Named moves, each a turn or a mirror, and the order they were made in; the first pair answered:
move T:
[ 26.3   0.6 -20.8  10.4  -5.4 -29.3  32.8   2.5  17.1  -1.0   4.4 -19.7
  -7.3   8.1] -> [  8.4  -4.5  -3.4  -5.1 -23.3  20.7  20.2 -17.3  31.1  -1.1   8.7 -29.6
 -20.1   1.2]
[  1.1  -4.0   2.7   6.9  17.5  -7.5 -34.4   4.3 -42.7  34.6 -18.2  41.6
   9.1 -13.6] -> [ -9.9  -6.4  13.8  -2.4   6.0  22.1 -41.7  -7.2 -35.1  35.1 -16.0  35.7
   1.7 -18.4]
[  2.0  11.9   6.6  -5.1   7.8  -2.4 -25.6   1.9  -4.8  -2.4   4.7  15.0
  14.7  -3.5] -> [  1.0  11.3   7.3  -6.2   5.3   2.2 -26.2  -0.5  -3.6  -2.1   5.2  14.7
  14.0  -4.5]
[ -6.3  -6.1  11.7   5.8  16.4  -2.6  -8.8  -3.2 -16.2  34.2  -1.1  17.0
 -12.2   3.4] -> [ -8.6  -6.3  13.3   4.1  15.0   2.2 -10.4  -4.5 -15.1  34.9  -0.8  15.8
 -13.2   3.0]
move G:
[ -4.6  19.7 -21.6  16.9 -13.6  -1.6   7.7  13.9  -1.3  -4.2 -13.0  -5.5
 -20.5  -0.1] -> [ -4.2  23.1 -17.3  17.7  -6.9  -1.2  -8.9  12.6 -18.6   0.7  -9.4  15.1
  -8.5  -7.1]
[-20.0   1.1 -17.4  -5.0  -8.9   6.5  -0.3   2.0   3.9 -43.3   2.2  -1.8
  10.6 -31.0] -> [-20.4   1.1 -16.0  -4.6  -8.6   7.2  -3.0   1.2   1.3 -42.9   2.8   1.7
  12.7 -31.4]
[-12.6  -5.5   1.5 -12.3 -15.3   3.6  -9.8 -19.0  -9.0 -20.0  14.7  11.2
  -2.1 -10.5] -> [-13.2  -6.9  -2.0 -12.5 -19.6   3.2   2.1 -17.2   3.8 -23.0  12.2  -2.0
 -10.7  -4.9]
[ 22.1  16.5  19.3   7.4  17.3  18.4  14.8  -3.6  30.9 -21.4  14.8  -7.6
 -10.8   7.9] -> [ 23.5  20.4  24.8   7.7  26.3  19.5  -8.8  -4.9   5.9 -14.9  18.8  20.6
   6.4  -1.8]
move E:
[ -2.4   8.7   9.6 -13.9  -6.1 -18.1  -1.2  -9.7  -7.0 -17.3  -1.9   8.8
   3.6  31.8] -> [  0.6  10.0  11.4 -11.9  -3.0 -19.3  -2.7  -9.5  -7.4 -14.0  -0.3  13.5
   3.0  32.9]
[ 3.6  0.5 -6.1 12.5 -3.0 -9.8 16.9 11.8 12.0 -3.7 -7.4  0.4 -3.4 -9.5] -> [  4.6   0.7  -5.5  12.8  -3.0 -10.9  16.2  12.7  12.6  -2.0  -6.9   1.0
  -3.6  -9.3]
[-11.9  10.5  36.7  -4.7  -2.3  26.7 -30.1   2.5  10.8  -8.3  -5.8  11.3
  26.3 -19.1] -> [-13.6  10.9  36.7  -5.6  -2.8  27.3 -30.3   1.8  10.7  -9.4  -6.7   9.4
  26.4 -19.6]
[ -9.3  -2.1   2.3   0.8 -13.4  11.9  -1.1  -2.5   7.3 -35.2   5.5 -19.2
  12.4 -16.9] -> [ 23.1   4.0  13.3  17.7  12.8   5.5 -18.6   8.0   8.6  -5.9  17.1  19.7
   5.8 -10.6]
move Q:
[ 34.9   9.2   1.6  35.0  13.1 -10.3 -27.7  20.0 -17.4  10.7  20.2  36.8
 -19.2 -36.8] -> [  9.1 -17.5 -28.2  24.6   8.5 -16.9   2.8  17.8 -19.7  53.4  -2.8  14.1
 -44.1  -9.0]
[ -4.9 -13.0   5.8   8.9  15.1  -5.8  -3.7 -11.6 -38.0  39.9   4.1  33.1
  22.5  24.0] -> [  3.3  -5.7  11.8  12.0  19.8 -11.0  -4.5 -10.6 -34.4  28.0   9.8  35.3
  34.2  25.0]
[  0.2  18.9  27.0  -2.8  -8.1  13.9  -8.1 -17.6  10.9 -22.5  10.9   0.2
  20.7  -3.1] -> [-23.0  -2.6  10.4 -12.2 -20.5  28.6  -4.5 -22.7   0.6  12.7  -4.8  -6.6
 -11.0  -4.1]
move D:
[ 20.7  13.4   7.8  19.0   6.5 -25.0  11.5  11.7  10.5 -27.9  10.3   0.7
  11.2  -7.7] -> [  2.9  12.9  19.2   6.7  12.9  -9.8  -1.7  -5.9  -4.1 -16.5  12.8  12.6
  40.9   7.2]
[  4.4  -5.5 -18.0  -0.5  -1.3  -1.1  19.3   0.4  -6.1   3.2  -6.9  -2.3
   4.9  -3.7] -> [  6.9  -0.8 -11.2   0.6  -5.2   5.0   7.9  -0.4  -9.5  -8.7  -2.5   1.3
   6.8 -19.6]
[-11.3   1.5  30.9 -20.3  -4.0  26.0 -11.6  -8.1  -1.1  -6.3  11.9  -0.1
   5.6   0.0] -> [ -8.9  -9.9  11.0 -17.5   2.9   3.1  19.9   1.1  13.2  15.1   0.5 -17.3
 -12.5  27.4]

Between the rows of a pair lie two moves.
[-21.0 -18.3 -13.5  -7.5  20.4 -16.3  16.2 -14.8  -2.9  35.0  -2.6   4.8
  11.5  37.6] -> [-30.3 -19.5  -2.7 -15.2  13.6   9.8   3.7 -25.9  -2.9  37.4   1.8   8.1
   9.5  31.2]  T G
[ 9.0 -4.6 24.9 -6.3 23.4 20.2  1.4 -5.9 26.8 34.5 10.2 11.9 -5.8 37.8] -> [17.0  1.9 31.3 -4.0 21.8 21.5  0.9 -4.0 35.9 18.7 15.9  7.2 -3.2 33.4]  Q G
[ 25.8  16.0   7.6  11.1  18.0   7.4  -4.0   5.0  21.3  43.5  11.7  18.1
 -24.6   6.9] -> [ 27.3  22.8  17.4  10.7  11.8  19.5 -17.7   2.4  19.0  26.0  18.3  21.8
 -20.7 -11.6]  G D
[-20.9 -20.9 -19.9  -3.4  19.4 -13.5  24.7  -3.4  -6.7  51.4 -22.3  -2.7
  -5.7  44.6] -> [ 11.8  18.5  23.0   4.7  31.8 -14.9  10.8  -5.4  22.6 -16.8  11.3   2.4
  48.9  43.7]  T Q
[  7.2  39.0   0.2  10.2 -26.7   5.6  15.1  26.7  24.7 -42.0   2.0 -20.6
  -2.5 -32.3] -> [-46.6  20.0   9.3 -22.2 -20.1  44.2  -4.7 -11.6 -10.9  12.9  -7.8  -0.6
  33.7   5.4]  D Q
[ -6.1  11.6   1.1   0.3 -10.5   2.9 -26.6  -4.3 -24.9 -18.9   1.4  21.2
  22.1 -42.8] -> [-29.8   5.4   7.4 -18.8 -22.3  26.0  -4.9 -22.5   2.3 -24.3  -1.7 -15.7
  27.6 -12.4]  G D
[ -9.2   6.9  20.1 -13.2   6.7  33.1 -17.2 -17.7   1.4   4.1   9.3  -5.9
  23.6  17.6] -> [ 10.4  -1.3  -5.6   2.6   8.5   0.5  19.1   5.0  25.3  17.0  -0.1 -26.4
 -15.5  29.1]  E D
[ 15.2  -9.8  -9.9  -9.9  -2.5 -33.0   3.9  14.1  13.5 -18.0  -0.8 -23.2
 -17.9 -15.9] -> [  0.5  -7.4  -7.7 -15.5  -5.1 -29.5 -16.0   6.7 -17.4 -23.7  -0.8  -9.2
   5.5 -30.8]  G E
[-15.4  -2.8   3.2 -22.0   4.9   4.6   3.1 -22.0  -2.1 -11.4  -2.5  -3.5
  51.3  39.9] -> [ 19.6  -1.7 -22.1   2.2  -3.8 -31.9  32.4  11.9  24.8 -28.1  -8.4 -27.0
  -2.1  17.5]  T D
[  2.5  27.4  -0.3  -5.3  -8.3   4.3  -1.3 -21.0  13.4  -9.7  15.2 -38.6
   1.9 -21.0] -> [ -2.8  20.8  -8.7  -7.8  -7.1  -1.7  11.2 -20.0  14.3   1.4   9.2 -46.7
  -1.8  -8.2]  Q Q
[  4.9  10.2  18.8   1.1   9.0  44.6 -21.2  35.5  43.3 -11.5  35.3  -1.0
   2.4 -18.8] -> [  4.3  13.9  11.1   4.5  37.5   6.0 -21.1  36.5  10.9   3.4  32.2  22.2
  51.0   8.5]  T D
[-21.0  -3.9 -26.2  -3.4 -23.4   3.6 -11.7 -23.8 -30.1  25.6 -17.6  -0.3
  -5.0  -3.6] -> [  7.5   9.8 -22.0  11.2   6.5 -33.6   6.0 -12.6 -11.6  20.9  -7.1   5.5
  21.9  32.1]  E Q
[-40.7  11.5  -9.3 -22.0 -11.8  38.2 -33.0  -6.2 -19.7 -16.0 -20.6  19.4
   8.7 -16.3] -> [-19.5   9.7 -43.2  -4.3  -5.0 -25.7  26.0  21.6   8.8 -29.5 -34.1 -21.3
  -6.6  10.7]  T G
[  0.5   6.4  13.8 -14.6  -8.5  20.2 -19.2  -2.2  -5.8 -29.2 -13.7 -10.1
   4.6 -35.3] -> [ -3.2  -6.5 -13.2  -9.4  -5.1  -4.1 -10.8   8.6 -28.5  -0.9 -29.4  -3.3
 -13.4 -36.6]  T Q
[ 11.1  21.9  27.9   5.9  14.3  33.2 -11.7   9.0  57.3   5.9  24.5 -22.1
 -11.6  -4.8] -> [ 0.1 10.8 18.0  2.3 36.6 16.4 -6.2  3.9 37.1 50.2 14.8 -5.1  7.0 33.3]  G D
[  0.2   2.4  15.5 -11.0  43.9  35.8 -43.6 -23.0  17.6  16.7   1.4  24.4
  43.0  26.9] -> [-32.5  -6.1   2.1 -29.2  13.6  41.8 -17.7 -34.1  25.5 -16.0 -12.6 -26.3
  44.8  23.9]  E G
[ 18.5  19.3  33.4  10.6  18.8  31.6  -5.7   0.7  40.7  23.4  19.9   4.9
 -26.0   4.9] -> [-26.2  13.4  20.5 -12.2 -14.8  41.4   8.6 -16.6  29.1 -15.9   4.0 -40.8
  -8.2  -7.0]  G E
[-11.3   2.8 -27.2  -4.1  -5.8 -55.2  28.9   4.1 -14.4 -21.1 -14.6 -17.1
  49.3  -7.7] -> [-18.0  -0.3 -17.1  -8.2 -30.1 -11.4 -13.6   0.8 -33.6 -22.1 -11.5   2.3
  16.1 -67.6]  D Q
[-33.4   9.3 -16.8  -2.8   8.0  21.2   9.9 -18.2 -17.7   7.1  -4.4  -6.6
  25.6  26.6] -> [ -1.7  19.1 -23.8  20.3  14.6  -2.0 -11.5   6.4 -38.6   0.0   1.3  24.4
   8.8 -17.0]  D G
[  4.3  -9.7 -27.5  11.9   6.4 -25.7  14.5   3.2   9.3  25.0   0.3   2.5
 -23.1  28.6] -> [ -9.7  -6.1 -22.4   6.5   6.9 -20.1 -15.3  -5.5 -32.3  21.3   0.5  29.5
   8.4   8.8]  E G
[ -6.4  32.0  -3.7  15.5 -12.8   6.0  -1.0   3.3  15.6 -25.6  10.2  -2.9
 -19.0   8.2] -> [ -4.5  35.4  -0.4  18.7  -4.4   2.1 -17.3   3.7  -3.6 -19.8  12.6  19.0
  -4.3   1.2]  G T
[ -6.3  10.8  19.6 -24.8  14.8   9.4  -5.0 -14.5  17.7   3.4   7.7   7.3
  21.2  15.5] -> [  0.2  12.8   7.4 -17.3  22.4 -18.4   4.5  -4.7  10.0  -1.1   3.4   7.4
  30.3  18.5]  E T
[-12.4 -28.5   5.1  18.2 -10.6  23.5  17.2 -10.6  42.3 -12.4  -7.4 -31.4
 -16.9  37.8] -> [-39.3 -22.9  10.8   6.6 -12.5  32.2 -25.5 -26.5 -22.8 -22.2  -8.2   2.6
  33.1   6.6]  G E
[-13.9   8.2   1.8 -10.3   4.2  12.3   4.3 -13.2   8.4   3.8  11.3  -9.5
  21.8  23.8] -> [ 15.8  10.9  -7.5   7.7   6.5  -7.3  15.2   9.4  24.5   1.6  13.7 -10.5
 -12.7  11.1]  E D
[ 16.2  19.4  37.9  12.7   0.8  19.7  10.4  16.3  58.0 -63.1  10.3   7.0
  -2.7 -35.3] -> [ 29.5  25.3  29.9  24.8  19.7 -12.3   1.4  28.0  31.6 -59.3  10.1  33.3
  17.3 -37.7]  T G
[-20.4  -6.8   3.4   8.4 -26.1  26.5 -28.7  -5.2  -8.3  30.7  -7.3  23.6
   8.7  -4.4] -> [ -1.0   5.7   4.5  15.1 -21.2  -3.9  15.0   3.9  40.8  -9.2  -2.4 -18.3
  21.9  29.8]  G Q
[ 10.1   5.4   0.1   8.2   0.6  -6.3   7.1   4.9   2.5 -23.9  -2.3 -16.9
  -4.0 -16.4] -> [-11.8   1.8  11.9  -7.1   3.8  16.4  -3.0 -15.5  -7.2  -8.0  -1.5 -10.4
  19.8   2.5]  T D
[-15.1   8.4  -5.7 -23.3 -31.4  16.5 -19.2 -22.6  -3.9  37.2  -6.7  -3.0
  21.3   2.5] -> [  4.1  10.8 -29.4  -6.8 -16.9 -36.7   7.5  -1.0  -4.1  32.4 -13.5  -8.9
  26.0  15.5]  G T
[  2.8  -4.3  -0.7  -0.3  13.7 -21.0  -9.8   9.0 -18.6   4.3  -3.5  19.7
  17.9   1.6] -> [-12.1 -11.4  12.5 -14.1 -10.0  27.4 -14.5  -5.4   4.4   5.3  -0.4   0.8
 -10.7  -6.8]  D T
[ -0.4 -12.7  -0.3  27.4   9.6   8.0 -21.9  11.8  10.5  55.5 -11.5  22.9
  -8.0  16.1] -> [ -2.6 -15.8  -3.6  25.4   0.8  11.6  -5.5  11.3  30.6  50.7 -14.7   1.6
 -21.4  22.6]  T G
[-10.8   5.6  38.9 -32.0   9.8   0.2 -14.1  -9.8  -9.7 -23.2  17.5 -21.3
  49.7  19.8] -> [-17.1 -27.3  -2.2 -28.5  -1.4 -10.1  23.8   5.8   3.4  30.3  -9.1 -46.5
 -26.5  29.7]  Q D
[ -0.4   3.9   0.5   1.9   6.1  -0.9 -28.5  -0.7 -14.9 -12.4   2.0  15.7
   3.2 -18.2] -> [ -6.9  -8.8 -18.6   1.3  -2.3  -6.3 -11.9   4.7 -11.7   0.7 -11.0  -0.9
 -24.4 -17.8]  Q D
[ 19.8 -13.4 -23.5   7.6  13.3  10.9  -6.0   7.4 -18.4  54.9 -20.7  24.8
 -57.3  -7.6] -> [ 20.6  -0.3  -1.7   4.2  -0.8  38.6 -35.9  -0.9 -22.3  19.9  -7.0  33.1
 -46.1 -43.9]  G D
